Each run below is a few steps of one of 6 hidden systems, one row a step.
path 1, pesi, 8 rows:
[[ -3   2  22   3 -17  -2   5   5 -13 -26  -9 -10   7  -2   5  -6   9 -14
   36 -22]
 [  3  -5   3  17 -27  -1   2  -7 -19   5   7  -7  25   9  24  10  16   2
   22  -4]
 [ -2   2  24   1 -33 -14   0 -13  -8  -4  -1   4  -8   6  -4  -5   2  15
   27 -17]
 [ -2  -1   3  20 -16   7  13  -9 -13  -2  18  10   9   9  19  -3   9  33
    3  -6]
 [  1  -9  20   5 -16  -4  10 -23  20  12   9   4   0   2  -9 -12  -1  19
    6 -17]
 [ -8   5   9  12  19  13  19  -8   5  -9  19   1  -3   6  10  -9  12  27
    8  -7]
 [  6  -8   6   2   6  -1   5 -22  28  22  16 -12   6  10  -9   1   9   9
    5   1]
 [ -3  12   5  -5  24   2   4   1   7 -11  15  -7 -19  15 -11  -4   9  18
   11   5]]
path 2, pep (8 x 20):
[[  5 -12  -3  -6  14   5   2 -23   9  22   2   9 -10 -11 -10   3 -12  14
  -17  12]
 [ -9  10  19  -3  23  -2   8  -5  18 -13  -3   7 -22  -7  -6 -15   0   9
   -2  -9]
 [ 12  -8   0  -5  26   4   2  -7   3  -1  -3  10   0  -6   7   5   2   4
  -30  19]
 [ -7  11   7 -11  19 -11  -7   7  20  -6 -15   0 -13  -7  -8  -7   0 -19
   -5  -1]
 [ -3  10 -17   1  25   4  -3  12  -8  -4   0   5  -1   2  15   7   4   2
  -18  18]
 [ -5   4 -13 -14   3  -5 -14  10   3   6 -13  -3 -15  -7 -20   1 -14 -17
   -3   4]
 [ -9  12 -10   2  10   9   1  17 -23 -18   1   5 -11   0   8  -1  -2   9
    0   4]
 [  9 -11  -6 -15  -9   2  -8   3 -15   1 -14   3  -4 -11 -12   6 -16 -12
   -5   6]]
path 3, rono:
[[-15  -1 -20  11   0  24   5  -2 -27   5   8 -21  10  -5   8  10   4 -10
   52  -7]
 [ 17 -19  -6 -16 -18   9  -5  -8 -25   6   7 -22   2   6 -23  18  -5  -4
   37   9]
 [ 27 -12  26 -18 -21  -6   4  -7  -8 -20  11  -6  -9  18 -26   0   1  21
   12   3]
 [ 24 -11  20  -1 -28  -7  10   5   7 -15   8  12  12  12  -6 -12  -1  18
  -32  -5]
 [ -8   2   9  21 -13   1  16   4  22   0  11  12  14  -1   8 -23   1  12
  -19 -27]
 [-16  -2 -19  26   2  20  14   0  -2  12  12   3  20  -9  22  -5   1   3
   -1 -13]
 [-10  -6 -19   7   9  17   5 -11   1  24  11 -18   6  -6  -3   7  -1  -6
   29  -4]
 [ 11  -9  -4  -8  12  11   0 -10 -14   2  14 -17  -3  12  -9  16   6  10
   25  17]]
path 4, pesi, 8 rows:
[[  9 -16   0 -13  15  16  13 -19  18  13  19   0 -18   0 -35  -8 -15  28
  -10   4]
 [ 17 -10   2 -11  41  20  18  -1  15 -14  17  -5  -4   3 -15  -5   3  13
  -21  13]
 [ 21  -6   4 -14  25  -2   1   5  33  -2   8 -18   9  12 -18  -1  11 -16
  -17  14]
 [  3  16 -11 -12  22  -5  -9  31  12 -18   6 -19  -3  19 -13   0   8 -16
   -4  11]
 [  3   4 -30  -8  -8  -1 -14  28   1   8   6 -18   8  15 -15   6  -6 -21
   -4   8]
 [ -2   0 -19 -13 -12   9  -6  27 -18 -12  -5  -7  -9  -3 -23  -2 -20 -15
    8  -5]
 [ 11 -18 -17  -3 -15  19   4  13 -27  -8  -4  -3  17 -13  -3   4 -15 -13
   -5   1]
 [ 16 -16  15 -10 -16   4   4   3 -14 -19 -18  -1   9 -16  -4  -2  -7 -21
    6  -8]]
path 5, rono (8 x 20):
[[-25   8  33  23   5  -9   7 -37   3   8 -19  15  -1 -25  41  -3  16   2
   30 -22]
 [  0 -14 -12  11 -19  -6 -14 -33 -28  39 -14  12  15 -14  32  28   1   0
    6  19]
 [-12   2  11  -5  -7 -16 -11 -43   7  35   0   6 -32   1 -14   7  -5  27
   29   2]
 [ 17 -12  -3  -7   6   1  -3 -22 -20  11   6  22 -15   3   3  15  -6  41
  -28  34]
 [  4  -6  10  -8  13 -11   1 -22  47  26   2   8 -15  -3 -23 -11  -9  11
  -28   2]
 [ -2   9   3  10  43   5  11  -5   8  -7   8  14  -3   2  26   0  16  23
  -30  17]
 [ -6   4 -21   3  20  -7 -11  -2  37  35  -1  -9  13   0   3   4   3 -26
  -21  10]
 [-21  30  -8   3  39  -3  -7   8   1  -4   7  -8 -19  13  14   7  19   7
   17  13]]
path 6, Muf (8 x 20):
[[ -1   1   3   9 -27  -3  -5  13 -54 -24 -33  35   6 -25  38   6  -9  -4
  -19   1]
 [  0 -17   4  -6 -36  -8 -10  -1  -1  11 -39   3  14 -36  -5  -2 -21 -52
    5 -22]
 [-19  10  29  24 -38 -14   2  -6 -22 -14 -17  12   9 -10  37  -5  12  -1
   32 -32]
 [  4 -17  -1   3 -40 -15 -15 -31   1  44 -10 -13  24  -3   4  19   3 -22
   30  -3]
 [ -5   5  35   2 -37 -23   0 -25  -1   1   2   7 -21  13  -8  -7   4  32
   36 -20]
 [ 20 -25   5   7 -20  -7  -1 -45   4  42   9   8  16   4  10  18   5  24
   -8  18]
 [  4 -10  32  -6  -5  -5  15 -28  36   7   9   7 -19   0 -31 -22  -7  25
    2 -21]
 [  8 -12   6  22  20  11  20 -29  16  15  24   7  20   4  27   1  19  31
  -19   7]]
path 7, Muf, 8 rows:
[[ -7 -14 -13  20   0  40  25   9 -23 -12  15 -23  33 -10  13  -2   5 -16
   39 -23]
 [ 16 -13   2 -10 -14  13   4   6 -20 -17  13 -38  16  15 -17  10  10 -17
   53  -3]
 [ 33  -6  12 -12 -32 -12  -7  10 -29 -24  12 -12   7  34  -8  13  14  15
   12  18]
 [ 31 -15   0 -12 -45 -14  -9  12  -4  -1   6   6   8  19 -22   0 -12  10
  -33   8]
 [  1  -7  -2  11 -37   4  12  12   1  -4   8  24   6  -2  -5 -22 -19  22
  -37 -21]
 [ -8 -19 -18  19 -13  29  21  -2   3  17  10   4  23 -21   1 -13 -17  -1
   -8 -24]
 [-10 -10   3  12   3  30  24  -4  -6  -6  13 -15   9 -10  -4 -11   1  -2
   38 -26]
 [ 17 -13   3   0   4  15   9  -9 -15  -8  15 -26  18  12   0  14  17  -1
   35   9]]
path 8, vuz, 8 rows:
[[-21   6  -2  33  -7  -7  -6 -33 -15  33  -2  -6  26  -2  56  23  29  -5
   43   1]
 [ -9 -14 -15  -3 -15  -3 -13 -47   3  63   8 -11 -12   0 -17  19 -10  12
   38   7]
 [-21  14 -11  13 -10   0  -3 -19 -30  18  15  26 -33   9  12   7  -8  63
    8   9]
 [ 13 -24   4   3  -5  11  18 -29  20  25  21  22  -5  -3 -19 -12 -18  46
  -37   1]
 [-10  14  29  10  25   6  26  -7  21 -25  22   9 -20  11   0 -25  14  43
   -1 -17]
 [ 14  -8   1  12  38  11  18 -10  38   7  22  -8  27   9  16  -2  23   4
  -31  12]
 [ -5  17   0 -10  44   2   1   6  28  -7  18 -31 -16  21 -19   0  17  -4
   25   7]
 [  6   8 -36  -1  29   5 -10  22  -8   3  13  -8   8  19  12  19  10  -1
  -24  36]]
path 9, dif, 8 rows:
[[-14   6 -12   9  26  12   6   0 -12   1  -3  23  -9 -16  21  -1  -6  16
  -27   9]
 [ -6   2  -2  -5  45  12   5   0   7  -6 -13   4  -8 -20   6  -2  -2 -14
  -13   9]
 [  3  10  11  -5  34  -3  -3   3   3 -19  -9 -10   0   1  16   8  20 -15
    6  13]
 [ -2  16   6  -7   9 -25 -16   4  18   3 -10 -11  -2  14   4   8  16 -18
    5  11]
 [-13  26   0   3 -14 -24 -16  16  -2  -4  -5   3 -10  16   8   1   7   1
    4  -1]
 [ -8  11 -16   5 -17 -13 -13  15  -5   9  -7  14  -2   3   8   0  -8   0
  -24   3]
 [ -8   2  -9  -1  -3   7  -1  18 -16 -12 -13  15  -7 -17   1  -6 -17  -6
  -16  -6]
 [ 13 -11   0  -7   6   8   1   6 -14 -13 -14   4   9 -15   7   5  -4 -15
  -15  10]]
path 10, vuz, 8 rows:
[[-24   5 -36  10 -36  -9 -25   7 -18  38 -26  10   7 -21  13   9 -23 -31
   -2  -6]
 [-26  -5  -8  -1 -25  10  -3 -10 -27  14 -22  18 -24 -37 -13  -7 -37  -3
   23 -25]
 [ -3 -18  15  12 -13  13  13 -28 -34  -1 -20  34   0 -38  26  -1 -14  17
   -5  -8]
 [ 11 -21  47  -3  -6  -6  13 -48   9   4 -14  13  -6 -21   3  -4   2  12
   14 -11]
 [ -7  11  33  17   3 -25  -3 -34  12  11  -4  12  -1   8  37   4  30  20
    8   2]
 [-11   6   0   7   4 -19  -8 -30  42  48   9  -2  -2  10   0   3   8   7
   -2   2]
 [-35  28 -21  13  22   0  -4  -1  14  23  15   5 -26   9   5  -4   0  26
    5  -2]
 [ -7  -7 -28   2  33  24   9  -7  11  22  14   8  -9 -10  -8  -3 -16  18
  -27  10]]
path 11, pep, 8 rows:
[[ 15 -10   0 -26  34  15   1  20   0 -29 -20 -15  -2 -20 -22   0  -9 -44
   -3   8]
 [  4  14  -3 -12  30  -1 -12  22 -28 -33 -16 -12  -2   2  19  19  17 -25
   13  23]
 [  5  10 -15 -18 -14 -25 -35  13 -26   5 -24  -2  -8   6   2  24  -4 -24
    5  27]
 [-23  29 -16   5 -30 -19 -22  29 -30  -8 -10  12 -17  10  11   1  -6   4
    6  -4]
 [ -4  -9 -27   6 -42   9  -5  14 -32  10  -3  16   6 -10  -1   0 -27   5
  -15  -7]
 [-14  -6   1  10 -26  20  14   8 -19 -11  -6   4   4 -22  -3 -17 -18  -7
   22 -35]
 [  7 -26   3  11  -8  25  17 -19 -29  -1  -2   0  23 -22  18   7   0  -2
   19  -6]
 [ -1 -11  25   2 -11  -8   0 -31  -1   9 -16  -6   5 -14   8   6   8 -14
   38 -11]]
path 12, dif (8 x 20):
[[ -1  21  -1  -6   6 -15 -16   7 -15  -8   5  -5 -16  25   5  15  14  14
   13  20]
 [ -1  16  -6  -7  -3 -21 -16  10  15   8   2   9 -16  16  -9  -2  -3  10
  -28  13]
 [-11  17   2   6  -4  -4   3  25   0 -22  -2  15  -8   2   6 -18  -5   9
  -23 -12]
 [  0  -3 -10   8   1   4   0  15   7   0  -9   6  20 -12  14  -5  -4 -20
  -29  -3]
 [ -6  -1  -2  -3   5   8   1  13  -9 -15 -17  -6   4 -18   0  -3  -6 -30
   13  -9]
 [ 16  -8  -2  -8  -5  -3  -9   1 -18  -3  -9  -9  13   1   7  18   7 -18
    8  17]
 [  7   1  10 -18 -14 -15 -14  -3  -3   0 -11  -3 -17   3 -18   4  -6  -6
   12   5]
 [ 10   0  15   1 -24 -14  -3  -3 -12  -8   0  12  -1  11   7   1   4  20
   -7   3]]

Which system made each run below?
path 13:
[[ -1  -7  -1  12   6  27  20  17 -12 -28   3 -22  31 -10  13  -5  11 -30
   29 -22]
 [  9 -11   3   2 -25   5   1   5 -16  -7   0 -28  29   5   1   9  11 -29
   44 -10]]

rono
path 14 (2 x 20):
[[ -9  14  -9 -21   3  -3 -12  19   3  -7   2 -16 -30  10 -39  -4 -13  -7
   22  -3]
 [ 21   3  -6   3 -14  -5  -2  19 -15 -16  19   0  14  31  10   8  13  22
  -23  19]]

dif
path 15 (2 x 20):
[[ -5  -1  -2 -19  23 -17 -20 -35  19  41 -17   9 -35 -10 -17  13 -13   5
   -6  24]
 [-20  27   1  -2  19 -18 -13  -2  -1   3 -10  32 -41   0  10  -3  -5  33
  -26  13]]

vuz
path 16, 2 rows:
[[ 31   4  18   6 -19 -30  -7  -1  10  -6  21  -8  26  46  20  12  38  18
  -14  20]
 [  7   5 -11  -7 -30 -23 -12  13  42  25  20  -2  -5  30 -35 -12 -10  12
  -33  -3]]

Muf
path 17:
[[  7  -5 -12  -8  35  19   6  14  11  -9   4 -33  16   0  -9   5  10 -36
   15   7]
 [  3  23   3  -6  12  -7  -6  31 -12 -38   6 -16  -5  26   3   3  21  -4
   14   9]]

Muf
path 18, 2 rows:
[[ 26 -29 -15 -14 -35   2 -16  -5 -45  10 -14  -9  20  -6  -5  30 -11 -23
   16  21]
 [  4   0  45 -16 -25 -20   0 -21   4 -13  -3  -1 -32   9 -31 -11  -2  21
   37 -19]]

rono
path 19 (2 x 20):
[[-27  19  10  16  -2  -8   3   2  26   5   0  -7  -1  -1   6 -16   9 -11
   24 -31]
 [-15   9 -27  23 -10   1  -5   3 -12  21   9  -2  21   6  29  10   8  -2
    5   2]]

dif
path 20, 2 rows:
[[-13  19  -7  -6  14  -8  -5  32  40  -9  -6   2 -12  -1 -22 -25 -12 -19
  -34 -15]
 [-30  24 -33  26  19  13   1  24 -12   0   5  11   7  -2  37  -1   3   2
  -16   1]]

Muf
path 21 (2 x 20):
[[-15  28  -2  -1   8 -10 -10  23 -24 -27  -9  11 -22   7  15   1   4   9
    0   6]
 [  6   5 -11  -6   7 -15 -15  13   8   7 -14  13   2  -1   7   6  -3 -12
  -44  20]]

dif
path 22:
[[ 10   2 -17  -5  38  -4 -14  -6   6  16   3 -28  17  15  17  30  28 -25
   12  38]
 [  7  19   2 -29  -7 -34 -35  11  -4  -4 -12 -11 -32  24 -24  15   1  -8
   14  24]]

pesi
path 23, 2 rows:
[[  7  -6  26  -8  18   4   3 -11 -25 -28 -22  -8   0 -17  16  12  15 -18
   35   4]
 [ 10   2  15  -5  -9 -28 -22 -19 -18   8 -25   5   2   0  28  25  16 -11
    9  23]]

pep
path 24 (2 x 20):
[[-10   3   1   0  -1  -2   1 -10  -3   7  -9  33 -26 -15   1 -10 -19  28
  -28   0]
 [ -3  -3  10   8  25  14  16  -8  -2 -12  -8  24  -2 -23  20  -9  -2  11
  -25  -2]]

dif
path 25 (2 x 20):
[[ -2   2  -9   9 -24 -17 -13 -11  10  33   2  -4  13  10   7   9   4  -3
    2   2]
 [-15   8   4   3 -16  -7  -1 -11   5  14   6   7 -22   4 -13  -9  -8  24
   13 -13]]

Muf
path 26 (2 x 20):
[[ 17 -20  28   8  22  11  28 -26  19  -8   2  26   8 -19  13 -14   3  26
  -45   0]
 [  0  -8  10  10  31  11  21  -7  54   6   8 -11  23 -10  -1 -20   9 -23
  -18 -18]]

Muf
path 27 (2 x 20):
[[  6 -21  -2  -9   4   9   4   1  33  12 -16 -22  25 -27 -22  -9 -11 -62
    4 -19]
 [-26  24  -4   7  13   2  -9  15 -40 -23 -21  -5  -8 -11  33  12  13 -21
   44  -1]]

vuz
path 28, 2 rows:
[[ -1  21  22   1  24 -20   4  -7  57   2  28  -8 -15  35 -13 -17  25  29
  -11  -2]
 [-15  25 -27  18  38   0   2  23  40  13  29  -9   8  26  13  -6  19   7
  -31   7]]

vuz
path 29, 2 rows:
[[ -3  11  36  -9 -15  -9   2  24 -10 -51 -29  -3  -6 -14  -4 -17   1 -33
   27 -31]
 [ 10  -2  -7  16 -33 -17 -17   4 -26   7 -13  -3  44   7  46  25  20 -26
    1  14]]

Muf
path 30 (2 x 20):
[[ -8  -3  -4  -4  65  13   6 -11  45  14 -13 -15   7 -26   2  -3   6 -43
  -10   3]
 [-17  20 -15  -7  70   5  -9  -4  10   6   1 -16 -22   2   9  16  16  -7
   13  29]]

pep
path 31, 2 rows:
[[-11   5  -6  10  15  31  25  13   0 -18  35 -28   3  14 -14 -13  10  12
   43 -22]
 [ 23 -13 -21  -8  14  22   4   5 -22  -5  29 -30  14  25  -9  22  13   7
   20  28]]

Muf
path 32 (2 x 20):
[[-12  23   3  -4 -19 -17 -12  34   4 -21 -13   5 -11   4  -8 -17  -9 -16
   -5 -19]
 [-16   3 -34  20 -16  15   1  19 -13  12   4   1  23  -9  17  -2  -8 -14
   -5 -13]]

pesi
path 33, 2 rows:
[[  1  -3 -36 -10 -38   7  -5  41   0   3  12   9 -10   8 -46 -19 -41  10
  -39 -11]
 [-16  -9 -29  21 -11  42  24  20 -40 -14  10  26   6 -24  12 -14 -26  24
  -22 -19]]

Muf
path 34:
[[  9 -21  31  -9  18  18  21 -38   9  -2  13 -18 -11  -6 -23  -3   5  14
   46  -9]
 [ 34 -15  30  -4  20  -1  13 -27   7 -12  19 -14  15  22  10  14  33  21
    5  24]]

Muf
path 35, 2 rows:
[[  1 -21  -1  10 -17  10   9 -22   0  23  -1  -1  20 -15   4   0  -6  -7
   10 -11]
 [-11   2  12   7  -4   4   5 -20 -15   2   2   0  -8  -2   8   2   5  17
   34  -8]]

vuz
path 36, 2 rows:
[[ -6  15  11   2  13 -16  -1   7  36  -3  -3   9  -6   3   0 -15   5  -1
  -28  -5]
 [-17  18   2  19   2  -4   4  18   6 -11  -4   5  12  -2  25 -11  11 -11
   -6 -16]]

dif
path 37:
[[ -2  12  15   6   1  -3   3   0 -25 -25   2   9  -8   8  20   3  16  24
   14   3]
 [  2  -3  -6  -4   4 -13 -10 -13  27  30  -7   7  -1  -4  -3   2  -6  -5
  -28  11]]

dif
path 38 (2 x 20):
[[-18  -7 -36 -14  22  22 -12   3 -29  17 -28  -6 -12 -39  -7  16 -27 -39
   19   9]
 [ 23  -8   3 -24  25   8  -9  -2 -50 -29 -10  -7 -15   3   3  29   8   3
   18  41]]

dif
